In the rows, zero is written as 100.
One hidden turn or mirror swaps the rows below in pairs. Which row is each named row swapped with?
The rows were stretched afterwards, more along some directions than others.
J_366: [107 102 122 89 77 115 114 78 139 107 135 96 107 80 118 126 120 105 125 106 118 81]
J_694: [93 90 106 111 80 146 108 114 116 104 96 114 101 90 115 72 92 119 99 115 112 90]
J_778: [115 142 83 103 105 125 98 122 109 96 115 75 112 93 93 107 106 133 99 134 107 109]
J_680: [92 81 91 107 109 154 93 93 101 116 98 88 100 93 100 85 95 145 107 165 120 85]
J_376: [101 81 119 93 98 123 107 70 135 108 101 81 124 64 111 97 126 115 88 132 108 107]
J_65: [99 98 136 107 71 117 92 86 77 100 109 98 106 81 91 93 90 107 79 115 104 94]
J_292: [83 120 113 125 117 116 89 96 75 105 87 94 92 107 106 119 99 119 113 97 93 95]
J_385: [95 81 113 87 63 106 117 71 128 72 115 115 109 76 89 108 111 88 99 111 108 101]
J_16: [117 84 107 134 106 109 89 97 107 107 80 83 131 73 112 92 94 102 82 135 92 104]
J_216: [93 80 110 117 109 144 107 89 104 109 100 96 88 98 98 94 107 113 95 130 107 82]
J_22: [98 124 72 95 134 85 100 108 94 116 95 67 101 103 98 92 112 138 98 121 96 114]
J_590: [90 109 94 91 114 88 109 85 99 96 118 94 102 104 91 123 129 111 126 93 99 101]
J_747: [123 115 72 82 115 111 95 82 93 110 94 76 98 92 90 93 112 122 92 120 111 106]
J_24: [68 105 86 123 112 93 88 124 82 114 91 90 99 81 118 103 104 166 104 155 99 88]
J_73: [77 102 116 77 70 109 119 108 86 86 119 86 87 57 115 87 109 102 75 120 99 106]
J_669: [82 91 93 89 83 113 113 79 131 92 109 103 100 97 78 98 106 110 122 125 111 116]
J_845: [100 121 81 109 105 81 110 107 81 104 98 79 113 100 96 126 96 101 123 128 100 101]
J_678: [89 96 104 90 105 77 110 74 129 116 106 99 114 76 118 115 145 130 128 107 120 76]
J_777: [102 99 73 79 81 105 123 112 113 91 114 91 101 91 97 98 114 119 98 137 111 97]
J_939: [91 113 92 106 105 80 112 91 122 90 99 67 118 108 110 110 81 122 108 101 111 99]
J_919: [76 112 99 90 91 125 116 116 98 74 125 104 87 86 87 78 119 125 95 109 105 97]
J_356: [99 83 90 109 78 122 106 108 94 91 100 95 85 79 127 95 68 103 87 133 117 87]
J_775: [100 94 120 104 86 76 100 97 83 111 90 87 116 61 125 118 116 99 91 114 88 100]
J_763: [109 98 109 113 114 90 74 80 91 109 87 86 108 98 104 134 91 103 133 126 97 79]
J_658: [67 96 123 119 100 75 107 84 96 119 99 78 104 82 108 110 94 116 110 104 102 105]
J_610: [98 136 89 98 95 105 122 126 118 105 118 90 108 79 122 107 138 130 114 100 99 97]
J_441: [106 87 103 103 85 147 113 95 95 123 105 90 110 65 100 94 115 101 94 161 108 111]
J_84: [93 111 134 111 108 79 94 108 95 109 92 99 113 74 124 122 120 106 110 98 92 74]
J_705: [94 103 111 96 102 149 107 123 102 101 112 94 94 80 102 95 114 111 94 151 101 106]
J_788: [130 113 123 94 98 120 80 104 82 95 106 88 119 83 102 113 104 79 84 133 83 96]
J_723: [53 99 98 116 115 103 95 111 82 115 92 107 96 84 107 93 113 136 125 118 98 91]
J_484: [96 116 95 97 92 98 103 113 85 85 123 124 109 102 93 118 112 118 117 99 107 89]
J_450: [69 116 111 104 112 115 111 121 108 114 82 80 116 86 136 91 114 143 95 116 103 92]
J_816: [94 84 84 82 101 63 110 87 105 95 86 100 87 75 100 99 130 86 116 94 90 107]
J_414: [103 94 128 118 66 110 113 106 113 93 103 100 129 58 140 98 109 87 87 108 83 95]
J_654: [104 96 136 83 93 150 99 93 137 97 105 106 122 84 134 92 115 101 99 113 89 98]
J_597: [96 95 123 103 68 121 92 93 107 108 116 110 82 83 98 112 95 74 134 100 101 94]
J_618: [109 109 70 106 133 122 95 119 86 117 88 84 105 108 96 80 109 130 97 130 99 101]
J_331: [99 103 104 103 80 102 108 97 71 94 104 69 94 65 124 96 87 103 72 119 107 86]
J_201: [100 116 78 94 89 107 100 101 87 75 102 113 95 99 63 98 106 121 93 126 100 113]
J_802: [98 84 104 136 118 85 98 113 92 112 74 88 100 102 116 105 78 85 115 106 88 98]
J_591: [132 105 101 96 113 124 96 91 136 103 115 87 109 98 110 115 108 109 111 110 110 85]
J_861: [93 89 109 122 120 128 92 100 104 93 87 92 135 87 134 88 87 136 78 131 98 89]
J_835: [99 98 83 80 114 92 100 78 112 104 95 82 106 51 117 108 162 122 114 145 104 99]
J_294: [108 103 74 73 105 107 98 81 94 90 89 99 99 60 95 102 153 114 101 132 101 101]
J_748: [120 87 103 109 66 109 79 94 116 100 102 107 92 83 103 118 90 92 121 135 96 96]
J_739: [100 87 111 122 96 96 100 92 75 115 95 93 92 72 89 91 103 114 72 120 100 102]
J_333: [114 92 132 100 85 97 107 93 137 108 91 81 110 86 128 116 102 70 110 96 100 81]
J_893: [122 94 112 84 84 115 92 85 112 82 105 87 117 80 96 96 97 79 77 143 84 116]
J_846: [87 107 102 108 73 100 103 96 87 83 101 69 107 68 141 97 79 109 92 130 105 98]
J_776: [70 117 108 105 84 104 106 107 89 88 86 104 112 105 115 108 87 98 109 107 83 114]
J_568: [83 74 114 106 88 131 114 82 97 97 116 98 109 87 107 88 102 107 90 115 103 104]
J_479: [92 105 111 106 132 83 111 108 126 114 98 76 114 112 142 103 98 118 115 87 95 73]
J_74: [93 90 93 97 117 95 90 96 87 103 83 104 97 56 121 117 132 118 100 140 101 90]
J_137: [71 99 128 110 63 113 103 86 103 91 102 106 127 75 139 94 84 125 98 110 112 91]
J_615: [114 100 102 83 104 105 93 79 85 83 96 79 122 73 99 98 104 104 64 147 98 94]
J_75: [93 98 114 96 105 104 123 98 115 140 114 78 86 84 112 111 133 100 109 114 105 93]
J_383: [63 102 102 118 103 85 118 93 91 117 100 88 98 80 112 98 111 145 100 88 115 102]
J_21: [92 84 128 121 98 87 92 86 88 104 87 109 95 68 106 93 118 86 107 70 83 102]
J_732: [94 65 118 120 88 121 103 97 85 113 107 126 114 73 111 87 112 112 88 113 107 89]
J_143: [62 87 105 123 102 102 107 89 106 101 86 106 131 86 138 95 98 143 111 112 104 90]
J_173: [92 106 80 96 120 85 95 88 91 104 88 107 103 105 68 95 131 140 115 111 106 94]

J_654 is swapped with J_479
J_376 is swapped with J_939
J_816 is swapped with J_73
J_568 is swapped with J_590
J_775 is swapped with J_777
J_356 is swapped with J_74

